Each path is a new rotation, seen through one point. The rows after it are directions, each followed by how far the rotation turns it, in degrees each step (0 if it stays put).
Each turn is a multiple of 5 degrees from 10 to 175, or 0.
Each row of a path follows its step; steps can be skipped.
Rotation 1:
step 2: -.15 -.27 .22 .22 -.19 .16 -.07 .04 -.05 .06 -.13 -.24 .16 -.08 .04 .20 .06 -.17 .41 .12 -.12 .42 -.15 .09 .38 -.16 .04 -.13 .09 .27 -.13 .27 .30 -.11 .07 .07 .22 .08 -.02 .13 .08 .33 .02 .17 .01 -.07 .03 .06 -.04 -.10 -.19
step 3: -.04 -.12 -.06 -.26 -.18 -.26 -.07 -.07 .10 -.03 .16 .01 .33 -.10 -.27 -.08 .00 -.26 .24 -.17 -.40 .29 -.17 .21 .29 -.13 .14 -.11 .01 .36 -.11 .01 .32 -.25 .08 .04 .02 -.05 .13 -.17 .06 .19 .11 .17 -.16 .20 .03 -.06 .07 .07 .22
step 6: -.17 -.03 .15 -.12 .32 -.17 -.03 -.09 .11 -.05 -.01 -.36 .29 -.01 -.43 -.09 -.06 -.14 -.01 -.02 -.13 .19 -.08 .12 .32 .26 .28 .13 -.05 -.11 .09 .00 -.30 -.14 -.04 .23 .07 -.23 .28 .03 -.15 -.01 .19 -.04 -.11 -.08 -.20 .11 .09 -.27 -.14
step 15: -.19 -.24 .19 -.10 .12 -.06 -.01 -.27 .27 -.14 -.02 .00 .03 -.28 -.07 .14 -.06 .17 .06 .03 -.12 .24 -.20 .18 .22 .00 .25 .16 .07 .03 -.12 .04 -.01 -.14 -.27 .50 -.08 .02 .06 -.36 -.25 -.06 .06 .34 -.29 -.03 -.18 .16 .06 -.01 .11
step 19: -.01 -.12 .09 .02 .00 .08 -.01 -.05 .24 -.13 -.06 -.04 .25 -.28 -.08 .19 .00 -.43 .22 -.24 -.25 -.05 .09 -.04 .29 -.19 .14 -.31 -.26 -.14 -.14 -.05 .06 .09 -.05 .10 .46 -.26 -.17 .09 .17 .08 .15 -.10 -.23 .08 .24 .19 -.15 -.02 -.03
step 22: -.24 -.16 .40 .02 -.07 -.13 -.15 -.05 .06 -.14 .20 .02 .30 -.16 -.23 -.16 -.06 -.18 .03 .01 -.28 .33 .06 .10 .07 -.09 .10 -.05 -.08 .15 .20 .10 .07 .23 .17 .21 .00 .10 .04 .20 -.24 -.10 -.07 .29 -.14 -.16 -.04 .07 -.45 -.16 -.27
step 23: -.16 -.17 .06 .13 .10 -.29 -.13 .35 -.02 .17 .00 -.23 .15 -.15 -.23 -.08 .10 -.15 .17 .23 -.28 .30 -.24 .09 .30 -.22 -.09 .18 .07 .36 .14 .27 -.17 -.23 -.11 .17 .28 .13 .06 -.03 -.08 -.11 -.13 .10 -.14 .03 .09 -.13 -.12 -.17 -.11
step 34: .05 -.25 .14 .09 .06 .03 -.28 .06 .07 -.41 .04 -.18 .26 -.24 -.09 .10 -.17 -.03 .29 .03 -.19 .35 -.14 .22 .15 -.26 -.26 -.28 -.14 .27 -.04 -.04 -.02 -.30 -.03 .15 -.10 .14 -.19 -.04 .06 .10 -.08 -.07 -.27 .02 .16 .05 .02 -.16 -.20
step 38: -.28 -.24 .22 -.08 .32 -.08 .08 .05 .28 .18 -.15 .06 .15 -.03 -.06 .09 .12 .00 .15 -.06 -.16 .08 -.11 .18 .14 .09 .20 -.06 -.04 -.09 .25 .11 -.36 -.02 -.26 .54 .29 -.01 .00 -.05 -.30 .03 .09 .12 .09 -.08 -.01 .37 -.15 -.07 .00
Speeds:
-.03 .04 .03 .11 .04 .00 .02 -.05 .06 -.07 -.08 .10 -.09 -.10 -.01 .03 .04 .03 .04 -.08 .02 -.02 .00 -.03 -.04 -.02 -.04 -.05 .05 -.06 -.08 .01 -.05 -.05 -.05 -.01 -.14 .07 -.03 -.06 .03 .03 .04 .01 -.07 -.02 .01 -.07 .04 -.03 -.03
20
-.07 -.03 -.04 -.04 .02 .06 .04 -.02 .00 .06 .05 .00 .00 -.01 .07 -.03 .05 .10 .13 .09 -.07 .00 .00 -.11 .06 .03 .04 .04 .04 .01 -.03 .07 -.04 -.09 .04 .08 -.02 .08 -.03 -.03 .02 -.04 -.07 -.03 .05 .01 .03 -.03 -.01 .07 .07
140
-.03 .01 .02 .09 .01 .06 -.01 -.06 -.06 -.03 -.05 -.06 .08 -.01 .05 -.11 -.06 .00 .04 -.04 -.06 .00 .08 .00 -.03 .06 .04 .05 .01 -.05 -.11 .05 .06 .07 -.07 -.02 .03 -.01 .07 -.03 -.16 -.04 .03 -.02 -.01 -.03 .01 .01 .04 .04 .00
160
.08 .08 .10 .01 -.05 .10 -.06 -.04 -.04 .02 -.07 .00 .00 -.02 .01 .04 -.04 -.01 -.02 .03 -.01 .01 -.04 -.15 .04 -.01 .06 -.04 -.08 -.09 .09 .06 .07 .01 .04 -.04 -.04 .02 -.07 .02 -.04 .01 -.05 .04 -.05 .05 .06 .02 -.06 -.05 .01
125
-.01 .04 -.01 -.01 -.14 -.01 .02 -.12 .02 .02 .04 .12 .00 .05 -.05 -.13 -.06 -.03 -.02 -.04 -.08 -.04 .00 .05 -.07 -.04 .03 .02 .03 .04 .02 -.03 -.02 -.05 .09 .00 -.05 .06 -.06 .07 -.08 .03 .02 -.04 .03 .05 -.06 -.05 -.04 .01 .02
170
-.11 .01 -.06 -.08 .06 -.05 .06 -.09 -.09 .06 -.04 .02 .01 -.07 -.01 .00 .05 -.13 .02 .07 -.07 -.02 .05 -.08 .01 -.05 .05 .00 .05 -.04 -.01 -.07 .02 .05 .01 -.01 -.02 -.02 .03 .04 .03 .08 -.01 .07 -.05 -.04 -.04 .07 -.01 -.05 -.06
110
Rotation 2:
step 4: -.01 .19 -.19 -.01 -.16 .07 .20 -.16 .12 .29 -.16 -.14 .32 .21 .00 .10 .11 -.26 -.48 .31 .17 -.32 -.05 .01 .26 -.01 -.11 -.13 -.04 .09 -.26 -.09 -.09 .09 .17 -.13 .15 -.10 -.14 .20 -.11 -.17 -.09 -.43 .18 .18 -.26 .02 -.10 -.20 .00
step 8: -.07 -.08 .05 -.12 .35 -.22 -.14 .07 .35 -.22 .10 .04 -.43 .11 -.05 -.04 .03 -.14 .20 .17 .05 .29 -.07 .17 -.14 .03 .22 -.50 .06 -.08 .08 .00 .02 .25 .00 .28 -.03 .10 .36 -.23 -.05 .18 -.14 .06 .33 .09 .27 -.08 .07 -.08 .12
step 18: -.32 -.15 -.25 .00 .21 -.18 -.38 -.15 -.04 -.02 -.05 .08 -.42 .24 .00 .24 -.09 .14 -.32 .19 -.11 .16 -.20 -.11 -.19 .15 -.01 -.13 -.28 -.16 .02 -.01 .14 .15 -.29 -.19 -.04 .01 .25 -.01 -.40 .21 -.15 -.26 .04 .25 .01 .19 .00 .06 -.13
step 20: -.01 -.05 .26 .24 .29 .00 .23 -.32 .01 .05 .12 -.16 -.13 .34 .04 -.09 .21 -.05 .00 -.19 .21 -.16 .15 -.31 .14 -.04 .03 -.12 .21 -.25 .27 -.07 .06 -.07 .07 -.09 .20 .31 .15 -.13 -.27 -.19 .32 -.38 -.16 -.02 -.18 .01 -.21 -.30 .11
step 22: .11 .26 .21 .09 -.17 .12 .10 -.13 .12 -.08 .05 .29 -.07 .08 -.39 -.02 -.20 -.11 .02 -.22 -.08 -.13 -.02 .23 -.15 -.01 .00 -.09 .02 .19 -.05 .08 .00 -.15 .11 -.02 -.05 -.10 .09 .10 .33 -.18 .06 .10 .17 -.02 -.40 -.39 .34 -.62 .12
step 23: .02 .09 -.12 -.09 -.12 .23 .03 -.14 .46 .22 .09 -.06 .09 -.09 -.15 .27 .10 .23 -.52 -.27 -.14 .09 .04 -.05 .03 .32 -.25 .35 -.05 -.09 -.30 -.09 -.15 .21 .13 .20 .09 -.11 -.22 -.02 -.10 .22 -.03 .00 .17 -.02 -.36 .01 .15 -.18 .06
step 32: .25 -.16 -.09 .06 -.23 .02 -.08 -.33 -.10 -.10 .15 .06 .03 -.20 -.03 .02 .07 -.02 -.06 -.32 .05 -.32 -.01 .02 -.34 .25 -.20 .06 .07 .39 -.17 .16 .01 -.02 -.33 -.16 .25 -.10 .20 .00 .19 -.08 .29 -.18 -.05 .45 -.03 .07 .36 -.22 .01
step 34: -.24 .09 -.24 .17 .02 .03 -.54 -.16 .33 .18 .22 -.08 .01 .08 .03 -.10 .09 -.13 -.10 .01 -.09 .08 .00 -.07 .04 .03 .25 .11 .28 -.15 -.12 -.15 -.25 .29 .04 .21 .07 -.04 -.09 -.36 .28 .23 -.20 -.28 .31 .30 .02 -.14 .00 -.22 .04
step 41: .03 .13 -.03 .26 .03 -.14 -.13 -.41 .24 -.04 .19 .12 -.28 .05 -.23 .01 .33 -.29 .02 -.12 -.13 .02 .16 -.03 -.19 .14 .16 -.30 .08 -.28 -.21 .29 .01 -.15 .06 -.13 .15 .26 .01 -.24 -.08 -.04 .28 -.04 .18 -.25 -.05 -.29 .03 -.17 .34
Speeds:
.03 .04 .03 -.03 .02 -.01 .00 .00 .08 .01 .04 -.09 .02 .05 -.03 .04 -.02 .06 .00 -.01 .00 .19 .03 .00 -.11 .02 -.06 .02 -.01 -.12 .00 .06 -.02 -.05 -.05 -.08 .04 .04 .01 .07 -.04 -.02 .00 -.04 -.01 -.09 -.05 .03 -.08 -.02 .03
140
-.07 .03 -.08 -.07 -.04 .07 .10 -.07 .00 -.01 -.05 -.06 .02 .03 -.15 -.02 -.03 -.06 -.03 -.06 .04 .02 .04 .04 .01 -.09 .07 .00 .03 .01 .03 .10 .03 .05 .00 -.07 -.02 -.03 .06 -.09 .00 -.02 .03 .06 -.03 -.02 -.04 -.03 -.03 .08 .00
135
.00 -.07 .05 .12 -.02 -.02 .05 -.12 .01 -.04 .05 -.02 -.01 -.15 -.07 .05 -.06 .03 .06 .09 .04 -.03 .01 -.04 -.04 -.07 .02 .03 .05 .03 .01 .05 .05 -.03 -.05 .01 .03 .03 -.11 .05 -.05 -.05 -.03 .04 .07 .01 -.04 -.03 -.01 .04 -.03
70
-.04 .08 -.03 -.08 -.05 -.08 .02 .02 .02 .03 -.02 .03 -.02 .05 .05 .07 -.05 .01 -.01 .01 .06 .01 .10 -.06 .02 .08 .02 -.02 .01 -.06 -.01 -.01 .09 .03 .01 .01 -.08 -.07 -.10 .05 .03 -.06 .04 .07 .14 -.05 -.04 -.04 .08 .01 .00
55
-.05 .06 .01 .01 -.06 .10 -.02 -.09 .03 .07 -.01 -.05 .00 .02 .02 -.05 -.08 -.01 .06 .06 .01 -.04 -.02 -.04 .03 .04 -.11 .08 -.02 .10 -.02 .04 .01 .03 -.07 .06 -.04 .06 .05 .01 .05 .08 .05 -.03 .03 -.12 .02 .00 .01 -.02 .09
35
.03 .04 .08 -.12 .06 .07 .15 .08 .01 -.05 .03 -.02 -.09 -.02 .01 .02 .00 .03 -.02 -.03 -.02 -.06 -.01 -.03 -.05 -.06 -.08 .05 .09 .06 -.06 -.03 -.01 .01 .05 -.08 -.06 .03 -.03 .00 -.01 .02 -.06 .01 .04 .02 .01 -.03 .04 -.04 .07
45
Rotation 3:
step 4: .16 -.17 .30 .02 .25 .06 .18 -.38 -.24 -.30 .05 .38 .09 .04 -.32 -.13 -.13 -.15 .04 -.05 .15 -.31 .21 .03 -.23 .33 -.26 -.03 .30 -.13 .13 .13 .06 -.07 -.31 .02 .02 .28 .08 .36 -.18 .05 .04 -.21 .15 .09 -.14 -.12 .05 .09 .10
step 15: .10 -.36 .01 -.02 .57 -.22 -.25 .05 .03 .12 .07 .18 -.13 -.05 .31 .20 .18 -.25 -.07 -.12 .07 -.15 .12 .03 .19 -.14 -.08 -.26 -.07 -.13 .19 -.32 .06 -.06 .02 .21 -.05 .01 -.02 .02 -.11 .17 .21 .21 .33 .17 -.32 .12 .15 -.36 -.05
step 16: .57 -.09 -.10 -.28 .14 -.09 .05 -.26 -.23 -.44 .02 -.22 -.07 .19 -.07 .13 -.08 -.09 .10 -.16 .25 .13 .36 .20 .13 -.14 .09 .10 .00 -.09 .04 -.04 -.30 -.01 .10 -.06 .05 .30 .02 -.08 -.13 -.40 .05 .21 .37 .19 -.12 -.07 -.01 .09 -.06
step 22: -.24 -.26 .28 -.17 .23 -.22 .05 -.19 -.12 -.08 -.28 .20 -.10 .07 -.23 -.18 .05 .11 -.06 -.12 -.41 .06 .13 -.05 .05 .06 .18 -.26 -.01 -.53 -.09 .12 .23 .36 -.21 .15 -.31 -.10 .33 .06 .12 -.05 .03 .09 -.07 .24 .12 .06 .00 .19 .01
step 25: .02 -.12 .15 -.25 .50 .23 .16 .00 .03 -.11 .01 .11 -.09 .24 -.24 .03 .33 -.19 -.14 .19 -.22 -.18 .12 -.02 .26 .08 -.09 -.20 -.11 -.12 -.08 -.08 .05 .03 .24 -.08 .02 .09 .35 .07 -.13 .25 .11 -.22 .17 .07 .34 .20 -.19 .40 .21
step 27: .00 -.18 -.38 .15 .06 -.31 -.09 -.22 -.07 .26 -.10 .36 -.23 .24 -.42 .08 .00 .13 -.11 -.45 -.16 .07 .07 -.10 .01 .30 -.03 -.11 -.06 -.34 -.03 -.31 -.07 .06 -.28 .02 .00 .26 .05 .15 -.19 .02 .02 -.02 .29 -.14 .17 .06 .21 -.04 .12
step 31: .06 -.46 -.25 -.03 -.10 -.05 -.07 -.09 -.10 -.03 .11 -.03 -.19 .29 .00 -.35 .07 -.21 -.02 -.33 .10 .12 .10 -.04 .16 .18 -.52 -.10 .07 -.08 .06 -.20 .17 .12 -.03 .03 -.17 -.07 -.15 .28 -.01 -.02 -.06 .20 .45 -.11 -.42 .14 .11 -.23 .12
step 35: -.11 -.26 .26 .09 .04 .18 -.21 -.09 -.26 -.29 -.24 -.07 -.37 -.02 -.11 -.25 -.16 -.01 .04 -.01 -.09 -.03 -.10 .10 .38 .40 -.22 -.13 .11 -.34 -.13 .04 -.20 .32 .16 -.09 -.09 .41 -.02 .11 -.09 -.06 -.01 .14 .19 -.12 -.06 -.03 .42 -.07 -.05
step 40: -.21 -.19 .14 .03 .33 .25 -.08 -.02 .00 -.36 -.43 .25 .14 .06 .22 .07 -.01 .06 -.09 -.39 -.05 -.05 .23 -.09 -.12 .38 .17 -.03 .07 .03 -.20 -.16 -.18 .32 -.06 -.07 -.07 .19 -.12 .10 -.11 .24 -.26 .20 .07 -.19 .32 -.07 .00 .01 .30
Speeds:
.04 .06 .09 .02 .10 -.01 -.04 .02 .05 .01 -.02 -.07 .02 .00 .04 -.04 .01 -.16 -.01 .01 -.04 .02 -.05 -.02 .04 .03 -.07 -.04 -.10 .13 .02 -.05 .07 .00 .01 .06 .04 -.03 .06 -.01 .08 -.02 .05 .00 .01 -.07 -.05 .05 .04 .00 .02
140
-.01 -.05 -.08 -.03 .01 -.07 .05 .03 .00 .09 -.03 -.10 -.05 .03 -.13 -.02 .07 -.02 .03 .04 -.08 .00 .05 -.11 .08 -.06 .02 -.03 .01 -.03 .05 -.08 .01 .02 .03 .04 -.04 -.03 -.03 -.04 .06 -.04 .00 -.03 .05 .01 .05 -.10 -.01 .10 -.01
10
-.02 .09 -.06 -.04 .01 .02 .04 -.05 -.08 -.03 .05 .03 .00 -.09 -.09 .03 .05 -.08 .05 .06 .03 -.02 .01 .08 .02 -.04 .04 .06 -.03 .00 .01 .05 .01 .09 .09 -.01 .04 .01 .01 -.01 -.06 -.05 .02 -.05 .02 -.08 .02 -.04 .09 -.02 .14
155
.05 .04 .02 .04 .10 .01 .02 -.10 .00 .10 -.01 -.07 .00 .05 -.03 .00 -.06 .02 -.03 -.06 .02 .05 -.08 .00 .00 .05 .01 .04 -.04 -.03 -.08 -.02 -.11 .11 .02 -.01 -.08 .02 .04 -.07 -.03 -.09 -.01 .03 -.08 .01 .11 .01 .03 .01 -.04
135
.08 .05 .03 .05 .00 -.03 .06 .08 .02 -.02 .06 -.02 .00 .03 .04 .06 -.04 -.03 -.08 -.04 .15 .02 .11 -.01 .07 .03 .07 -.07 .08 .04 -.02 -.03 .04 -.05 .06 .02 .01 -.02 .02 -.05 -.06 .02 .09 -.04 -.03 .05 .05 -.08 .02 .03 .02
85
.06 .04 .02 .03 .02 -.07 .01 -.09 .09 .01 .01 -.02 -.01 -.04 -.08 .07 .02 -.07 .04 -.03 -.02 .03 -.02 .03 .04 .02 -.01 -.05 .08 -.10 .08 .03 .00 .01 -.12 .02 -.05 .02 -.06 .00 -.01 .00 .05 -.07 -.04 .02 -.11 -.02 .01 -.14 -.03
95
Rotation 4:
step 2: .18 .24 -.02 -.14 .12 .14 .02 .53 -.13 -.19 -.28 .26 -.16 .23 .26 .15 .39 .08 .15 -.03 -.19 -.38 -.08 -.05 -.20 .05 .11 -.12 .02 .12 .08 -.11 .12 -.06 -.25 -.18 -.09 -.19 -.28 .08 -.10 .14 -.05 .02 -.28 .13 .24 .26 .30 -.33 -.13
step 12: -.19 -.04 .14 -.49 .10 -.16 -.15 .10 .22 -.51 .03 -.01 -.14 .11 .05 -.36 -.08 .08 .34 .14 -.31 .08 .09 .00 -.20 .15 -.20 -.19 -.14 -.10 .10 -.35 -.36 .19 .04 -.23 -.06 .36 .02 .06 .08 .35 -.10 -.15 -.10 -.23 .06 .11 .04 -.10 -.11
step 16: -.12 .03 -.17 .14 .04 -.12 .04 .42 .19 -.03 .33 .08 -.44 -.17 .37 -.35 -.02 .19 -.02 .06 -.27 -.06 -.25 .08 -.02 -.20 -.03 .00 -.14 -.10 .25 -.13 .06 .11 .01 -.08 -.54 .06 .15 .38 -.27 .20 .12 .20 -.18 .04 -.09 -.16 .00 -.23 .03
step 17: -.30 -.08 -.17 -.18 .30 .00 .05 .24 -.01 -.16 .13 .10 -.18 -.34 -.05 -.05 .26 .08 .56 .06 -.34 -.17 .15 .32 .00 .03 -.24 .25 -.06 .02 .02 -.55 -.39 -.06 -.06 -.31 -.07 -.02 -.12 -.09 -.14 .17 -.18 -.07 -.07 .08 .13 -.08 -.03 -.03 -.09
step 22: -.27 .19 -.08 .11 .37 .06 -.08 .23 .11 -.21 .11 .00 -.05 -.22 -.29 .24 .28 -.17 .53 -.05 -.30 -.16 .16 .11 .16 .22 -.04 .41 .19 -.17 -.03 -.04 -.17 -.03 -.02 .07 -.25 -.20 .31 .32 .14 .19 .10 .16 -.23 -.03 .03 .12 .10 -.03 -.25
step 23: -.08 .43 -.06 -.14 .30 .04 .09 -.03 .01 -.29 .15 -.04 -.32 .25 .33 .27 .03 -.33 .11 -.05 -.12 -.25 .10 .19 .11 .05 .18 -.14 .14 -.30 -.23 -.26 .06 .12 -.15 -.17 -.17 .29 .06 .20 -.20 -.15 -.14 .18 -.15 -.10 -.24 .14 .29 -.39 .00
step 26: -.03 .23 -.29 -.21 -.06 .05 .10 .13 -.04 -.58 -.02 .09 -.04 -.24 -.10 .22 .44 -.14 .00 -.01 .15 .10 -.50 .12 -.16 .46 -.21 -.02 -.03 -.12 -.18 .07 .11 .22 .05 -.03 -.10 .23 .21 .25 -.08 .23 -.06 -.18 -.10 -.05 -.17 -.13 .21 -.20 .04
step 34: .28 -.03 -.03 -.03 .01 .01 .11 .22 .25 -.52 .27 .21 -.47 -.18 .06 -.01 .46 .27 .02 .01 -.33 .06 -.37 .05 -.01 .21 -.24 .05 .17 .00 .09 -.24 -.07 .21 .05 -.06 -.14 .20 .23 .23 .09 .26 .04 .16 -.07 .01 .05 .19 -.10 -.17 .03
step 40: -.23 -.05 -.11 .01 .05 -.14 -.02 .39 -.12 -.10 -.13 .08 .07 -.06 .10 .32 .33 -.18 .23 -.26 -.07 -.21 .14 -.17 .16 .34 .14 .01 .12 -.07 .27 .10 -.26 -.07 .10 -.06 -.17 .08 -.07 .28 -.29 .06 .24 .33 -.16 .05 -.22 .30 .36 -.27 -.31
Speeds:
-.06 -.01 -.03 .03 .04 -.06 -.13 -.04 -.04 .03 -.11 -.03 .06 -.01 -.09 -.02 .10 .03 -.01 -.04 .06 .05 .03 .01 -.01 -.03 -.03 .00 -.01 .02 -.01 .01 -.05 .05 .03 -.09 .02 -.13 .13 .02 -.06 -.05 -.03 .03 .02 .03 -.08 .06 .01 .03 -.01
100
.08 .06 -.02 .02 .08 .02 .03 -.12 -.02 -.02 -.05 .04 -.01 .08 -.03 .05 .02 -.07 -.01 -.07 -.01 -.03 -.01 .08 .04 .14 .01 .10 .09 .08 .04 .02 -.01 .00 .01 .03 .04 -.03 .04 -.04 -.01 .06 .02 .00 -.02 .07 .00 -.11 .04 -.02 -.02
85
-.06 .10 .06 -.01 -.06 .06 .01 .10 .06 .00 .00 -.02 .06 .06 -.04 .11 .00 -.05 .05 -.02 .02 -.03 .09 .02 -.02 .07 -.09 -.08 .05 -.01 -.01 .08 .04 -.02 -.02 .08 -.03 .00 .02 .03 .00 -.10 -.10 .03 .02 -.01 -.07 -.05 .04 .00 .02
20
.01 .12 .08 .01 .06 -.10 .00 -.03 .02 -.02 .09 .05 .02 -.13 -.02 .05 -.02 -.03 .01 .03 .10 .02 .00 -.03 -.02 -.01 .01 .00 -.03 .13 -.01 -.10 .07 .09 -.03 .06 .02 -.02 -.02 .03 -.03 .00 .01 .04 .04 .00 .05 .03 .09 .04 .00
10
-.03 .02 -.06 .07 -.03 .02 -.12 .01 -.05 .04 .06 .02 .00 .07 .01 -.03 -.01 -.02 .08 -.04 -.05 .01 .06 .04 -.05 -.04 .02 .09 .06 .04 -.06 -.04 .06 .08 -.11 -.03 -.10 .07 .00 -.06 -.05 -.06 .06 .00 -.04 -.01 .05 -.02 -.03 .03 .10
55
